One vector is turned by the same rotation once a step. Each row is the vector after some number of steps, and that number follows the row.
The counts run from 0 to 515.
[ 31  -2  -1 -19 -26  -3  12  -4  12  27 -11 -23   5  29  52  24 -45  -4
   0  17 -13  51 -13   0 -20  23  36 -34 -13  17 -16 -15  30  26 -66  32
  29 -46  39   5  26  16  53   2  23 -10 -22 -13  36   0  26  46   9  19
  10 -42 -18 -13  34  15  23   1  -1  28 -12 -38  -1  -5  17 -21  11  21
  27   8  -4]
181
[ 31  14   2 -18   6  33   6  15   7  30 -10 -29   7 -23  31  26 -57  -8
 -10 -17 -13  36  15  17  -7  29  24 -30 -52  22 -32   1   6  14 -14  33
   8 -41   4 -22  52  12  31 -35  41 -32 -29  11  30  19  45  24  18 -13
   2 -18  26 -16  31  30 -10 -20  13  23  38  -5  -6   3  18 -36  -6 -19
  20  -1  11]
148
[ 40 -11 -41 -30  10 -31  -5  -4  18  55  -5 -33   9  -9  65   5 -69 -18
  -9 -24  13  45   6  19 -16   1  15   0 -12  15 -12 -14  17  20 -30   6
  26 -30  16  10   9  28  69  10  42  -1 -20   4  36   7  17  17 -13  11
  24  -4  -7 -22  21  -1  18  -7   3   7  -3   4 -12   0  28 -24   1   0
  35  22 -15]
81
[ 19 -27 -48 -15  21   5  -3 -11  30  19 -13 -37   2  20  52  -1 -40  -1
   2 -18 -22  15   8  14   4 -16   7  -4 -36  23  10   9  23   5 -75  11
  31 -49  17 -18  13  17  43   2  32   0 -25 -19  59  -5  24  20  18  17
   8 -30  -2 -21  36  37  30   2   5   0  23 -26 -14   9  39 -24  11 -18
  18  16   5]
443
[ 16 -13 -48 -23  28  22   9   8  20  -7  15 -43  -1   4  35  16 -39 -13
  -6  -3   0  24  40  18 -11  -8  18  -5 -51  42  16 -13  45  -2 -22 -11
  10 -20  34 -21  36 -10  64   3  45  24 -23  -9  32   1  38 -18  40   2
  17 -27   2  -2  10  -1  24  -1   6 -23  44   4 -22  12  33 -41 -13 -23
  20  45   2]
99
[ 23  -2 -30   9 -22 -23  -1  14   0  30  20 -39  -8 -11  39  21 -53   8
  -9   8  -1  35  14  25 -26 -17 -10  -5 -36   8  -1 -26  17   8 -45  -3
  21 -42  60  28   4   5  72  -4  25  22 -15   9  43   6  -3  27  10  15
  34  -5 -18 -35  14 -14  24 -18   1  12  -6  -4 -11 -21  53 -32 -10   2
  48  34 -13]
79
[ 32  12 -28  -6   1  35  -2  14 -12  48   2   2  -3 -25  39  20 -76  14
   2 -11  -6  30  14  32 -10  13  11 -15 -35  30 -19 -11  -4 -19 -22   6
   1 -54  30  -6  52  20  32 -46  53  -1 -15   5  42  21  32 -11  22  -5
  31 -17  21 -16  19  18  15 -22   5   3  23 -23   2  16  24 -31 -29 -24
  27  24   7]
61
[ 34   6 -17 -16  10  31   9  11  -2  49 -23 -20  11 -21  38  41 -70 -16
  -8 -29  -5  29  10  31 -14  11  13  -7 -30  15 -27  -7   1  29 -18  26
  14 -40  -5 -27  63  16  52 -33  26 -45 -21   7  37  17  26   7  11 -21
   9   1  39 -11  21  23  -4 -33   4  23  32  -8   0  11  14 -38  -4  -8
  28  16  11]
147
[ 36  -5 -15 -33 -13   4  10  -4  17  18  -6 -48 -13  57  44  35 -39 -12
  11  26  -3  42 -11  18 -50  15  42 -33 -42  11 -18 -10  48  45  -8  17
  13 -24  20 -26  39   6  54  16  12 -31 -28 -10  16  -2  18  18  28  -3
  -7 -18 -35  10   9   5   0  -7   7  30 -19 -26 -14  -6  28 -26  22  31
  12  11  -8]
195
[  8   4 -33   8   0  46   6   4 -11  15  29 -35 -38   3  16  16 -54  33
  -5   1 -13  16   5  53 -16 -19  -4 -16 -40   7 -26 -30  -2 -13 -32  13
  -3 -47  46 -17  44   0  31 -35   6 -25 -15  -4  44   2   2 -11  49  -9
  16 -16  11  -8 -14  18  13 -29   6  27  19 -28   1  -3  47 -21 -30 -13
  39  22  22]
316
[ 28   4  -5 -26  -6   6  15  13  20  18   1 -41   4 -31  46  -6 -57 -27
 -32 -22   6  37  19  27 -13  19  22 -45 -51  20 -26  16  16  28 -11  24
  25 -19  16   9  29  12  63  -4  60 -12 -31  27  15  -5  38  26  -2  -7
  17 -10  13 -31  26   3   4 -21 -11  28  40  16  -9 -11   2 -28  14 -12
  44  18 -12]
425
[ 41   3 -36 -24  -1  44  -1  -4   5  63 -25 -30   0 -13  30  19 -62  -2
  -5 -19   1  21  -3  55 -34   6  21 -42 -58  -2 -21  -5   0  30  27  22
  -4 -16 -14 -14  52  17  48 -17  25 -41 -15   4  32   8  17  -6  26 -22
  13  -5   4   6  10  12   3 -19  11  27  29 -14  -2  17  11 -21  -7  -6
  19   2  20]
489
[ 25 -11 -19 -33   8  -3  14   8  33  19  16 -24   2   7  64  10 -42 -31
 -23 -18  24  61   8 -10 -16  10  45 -26 -26  34 -22   7  24  21 -15  22
  13 -24  22  -1  44  15  59   7  46   2 -46   9  16   7  43   2   2  12
  24 -29   6 -20  32   0  -4 -11   4   3  23   9 -24  -9  12 -34  35   5
  15 -12 -31]
83
[ 34 -29 -54 -10 -15 -25 -10  -1  17  78   1 -24   6   8  51  -4 -53  15
  -7 -20   0  34  15  32 -11 -19   1 -13  -9   5 -12 -25  13  11 -45  12
   6 -30   9  18   0  19  44  16  27  -1 -35  -3  50   7   7   6  18  29
  20 -12 -10 -36  25  -9  35  -1  15  26 -22 -12 -28  -7  52 -15  10   0
  37 -12 -11]
344
[ 19   6  -9  -9 -41   5  19  25   3   2  10 -45 -10  22  38  41 -39  -9
 -11  34  -7  29  17   9 -42  17  30 -40 -26  20   3 -37  32  35 -48  20
   7 -35  37  -5  41   0  84  -2  14  -1 -21  17   2  -7   3  -2  27   8
  20 -15 -24  -2  16 -26  16  -5  -2  34  -1 -15  -2 -25  26 -30   2  34
  47  21  -6]
6
[ 37 -13 -41  -3  -8 -31 -12   1   7  55   5 -35   8 -11  52  13 -60  -8
 -15 -11  16  48  19  25 -21 -15 -16  -2 -16  11  -3 -26  14  16 -35  -9
  23 -35  32  25   4  16  73   8  34  13 -16   1  41   3   1  28  -3   9
  34   3  -3 -31  21 -10  30 -16  -2   9 -12  -3  -3  -9  45 -24  -7   4
  44  33 -11]
80
[ 19 -10 -65 -23   6  30  -4 -16  22  37  -3 -42  -1  49  38  27 -18  11
 -10 -26  -6  22  -3  23  18  -5  17 -20 -32  22  -9 -19  17  -9 -51  29
  -5 -31   0 -38  38  -1  10   5  17 -15 -24 -21  65 -17   5   6  44  32
 -18 -21 -18  14  28  34   3   4   2   8  -8 -28 -17   4  47 -24  23  14
  17   9  19]
292
[  6 -21 -31 -19 -13   1  11  10  17  -2  38 -57 -38  50  37   6 -34  25
   8  12  -9  34  -8  26 -55 -18  36 -15 -33  16 -20 -13  37  24 -45  -2
  28 -49  62  -8   5  13  55   6  21  -5 -32  -3  22 -18   0  12  28   7
  23 -24 -21 -28   2   3   1 -18  -4  21  13 -19 -25 -12  35 -26  23   6
  26  13 -23]
91
[  9 -17 -28  15 -21  22   4   9   1  14   5 -17   0  -8  27  27 -44  16
  -2   2 -17  17  19  15  -6 -21  -9 -14 -32   9  -3 -18   7   0 -64  13
   2 -59  42  -2  30   0  63 -32  11   8  -9  -9  61   1   4   3  23  13
  40 -20   7 -25  14   6  29 -14   5   1  32 -21  -3  -3  62 -30 -13 -18
  41  16   1]
165
[ 20   3 -55 -16  -9  33  10   2  16  -3   6 -58 -16  19  27  -9 -21   6
 -13  18 -14   4   7  39 -27  -9  32 -57 -77  -9 -19   8  33   9  -4  22
  17  -9  38   4  30 -22  46   2  11  -4  -9 -15  42 -27  -1  14  50   2
  19 -22 -41  20  20  14  28   1 -10  14  39 -16   0  -6  32 -22  -2  -5
  29  32  15]
25
[ 25 -10 -32 -26   7  10  17   1  13  36 -13 -11  22 -24  54  -1 -59  -9
 -18 -19  -5  32  13  21 -15   5  22 -28 -44  20 -29  16  -1  21 -18  25
  15 -25  14  -8  40  16  62 -13  51 -20 -31 -11  38  13  40   2   6  -9
  34 -33  27  -8  37  14  19 -19  -1  11  57 -11  -4  13   4 -17   0 -24
  22   4 -10]
338
[ 13  -5  -9 -13 -11  -4  12   4  16 -15  26 -60 -17  33  41  14 -30   4
  -1   6 -13  42   0  -7 -25   7  17 -11 -33  24  -7  -5  37  15 -64   3
  43 -49  69   2  11  12  46  -2  27   6 -22 -13  43 -11   7  37  17  16
  18 -19 -17 -23  29  19   9  -3 -11  13   5 -15 -10 -12  42 -36  16   3
  26  32  -6]
268
[ 17   3 -39   9 -10  38  -1  -1  -7  47   5 -34 -17   6  20  18 -60  35
  -6 -18  -8  20  -8  46  -4  -5 -10 -11 -18   9 -28 -42  -7 -17 -49  19
   5 -61  42  -6  36  25  21 -35  10 -24  -8  -2  60  -2  -3  -2  45  -9
  17  -7  -1   4   0  30  24 -19  -4  33   8 -45  12   1  34 -22 -30  -5
  45  21  25]
317
[ 30  34 -32   1 -26  36  14  26  -5  27   9 -23  -1 -36  40  45 -51 -18
 -30  -8  16  35  25  14   4  22  21 -39 -41   8 -11 -28  11 -14  19  22
 -21 -16  33  -3  77 -10  48 -26  16  10 -19   8  29  16  27  -2  33   8
  25  -8  -6   6  -2 -11   2 -12  10   8   1  10  15 -19  38 -38 -27   5
  44  36  20]
46
[ 18  -7 -14 -28  -3   8  20  16  20   6  37 -16   3  -4  51  20 -25 -19
 -24  -5  16  60  24  -5  -6  18  44 -28 -32  44 -16  -3  24   8 -22   9
   5 -26  39  -6  45  -6  64 -10  40  18 -42  20   5  11  40  -6  20  26
  26 -27   0 -27  22 -20 -11 -10   5   2  24  13 -17 -11  24 -36  33   0
  24 -11 -28]
84
[ 15   6 -68 -13   9  29   9  -7  27 -16  24 -69   2  -3  36 -11 -30 -17
 -31 -14   6  -1  35  37   3  -3  11 -30 -60  16  -3  -3  32 -17  -9   9
   8  -3  28  -3  50 -18  53   7  26  20 -22  -3  32 -20  20 -16  51  10
  11 -11 -16  17  16   3  22  -2  -7  -4  32  15  -4 -14  29 -20 -16  -7
  38  49  18]
289
[ 34  -9 -40 -22 -17  20   0  17  19  53  -7  -4   9   5  28  13 -37  10
   3   8 -15  22  26  32  -5  13  36 -56 -20  39 -16 -24  22  17 -43  31
 -18 -27 -13  -4  28   1  44 -12  48   2 -41   9  23   4  40 -23  37  19
  25 -17 -15 -16  46 -11  19  -1  20  25  21 -27 -21   9  15 -23  21   0
  21 -29 -21]
174
[ 34  -2 -29 -24 -10  19   0   7  16  43 -22 -12   1  -7  25 -10 -31   9
   0  24 -34   8  11  29 -38   4  40 -73 -72   9  -8  -1  30  30 -13  12
  16 -23   4  12   9   4  58  -3  41  -1 -28  -1  36  -5  26  13  21  -4
  36 -31 -26 -24  49   2  33  -8  10  13  35 -25 -16   8   8 -23   9 -15
  16   6  -7]
352
[ 14 -10 -77 -16  22  24   7 -10  40   6  17 -61  -1  10  36   5 -29  -9
 -24 -32   1   4  32  43   5 -25  -4 -11 -55  23  -3  -8  31 -18 -32  22
   0 -11  19 -19  41  -4  52  13  25   2 -14 -10  43 -17   5 -18  49  18
  13 -17 -11  23   7  19  18   8  -9  -3  23  -5  -6   5  37 -15  -8   0
  34  43  29]
290
[ 22  13 -45  11 -21  15 -11   1  -7  40  10 -28  -4 -21  34  15 -60  23
 -11 -25  -1  28   8  38   7  -4 -14 -15 -26  -3 -24 -27 -10 -35 -30  12
  18 -46  50  17  35  17  26 -24  12   7 -10 -14  62   7   2  12  27  10
  20 -15  -5  -6   7  16  38 -13   6   9   1 -17  19 -11  46 -30 -35  -3
  49  36  22]
494
[ 23  10 -32   0 -28  23  -9  -2  -7  58 -11 -30   1  -6  36  20 -63  28
 -11 -13 -13  27 -17  37  -2  12  -1 -25 -20  -4 -34 -19  -7  -4 -49  37
  17 -51  25   9  31  29  18 -25  13 -27 -13   4  60  -4   0  18  23  17
  15  -7  -5  -4  28  28  21 -15  -2  34 -13 -43  11  -6  24 -21 -22  13
  45  15  26]
318
[ 13 -27 -38 -10  -2  34   0  -2  25  32  19 -47 -20  11  11   4 -33  22
 -22 -23  -3  27 -18  37 -22 -30  28 -31 -63  12 -51  -9  -7  27 -32  19
  15 -48  19  -1   6  27  27 -13  22 -28 -32  12  39 -22  -2  19  25  -2
  33   0 -12 -30  26  30   6 -23 -11  41  29 -23 -18  -6  22 -16  35  -4
  27 -17 -16]
418
[ 35  -1 -28 -14  -7  30  -1  15   2  44  -5  -7  11 -25  44  13 -60  -9
 -22 -36  -1  35  35  31  20  21  13 -31 -25  33 -30 -10   4 -10 -15  29
 -22 -31   0 -17  58  13  15 -31  50 -17 -35   1  37  26  54  -1  27  13
   1 -18  22 -32  23   8  -2 -13  14  19  19  -5 -22 -11  29 -32  -3 -21
  32 -14   5]
325
[ 37  -6 -55 -23   4  60   3  -1  21  38  -2 -24  -2  20  28  20 -30  18
  -4 -17  -5  26   3  41  -2  13  39 -45 -47  22 -30 -19  23  -2  -9  31
 -31 -23  -2 -34  63   8   5 -11  26 -20 -29  -7  40  -4  36 -23  59  13
   5 -20 -13  15  23  27   5  -6  11  15  14 -33 -16  10  24 -25   5   3
   7 -17   6]
36
[ 28  -6 -47 -14 -18  28 -12  -3  15  29   2 -55  -5  43  35  25 -17   9
 -15 -17  -6  32  -4  24   9  11  18 -30 -33  17  -7 -26  24  -8 -40  22
  -6 -31   7 -27  31  -2   1   3  16  -7 -33 -11  53 -10  15  24  48  31
 -10  -4 -37 -14  25  23   1   6   8  29 -31 -28 -19 -13  48 -34  29  24
  28  -5  15]
293
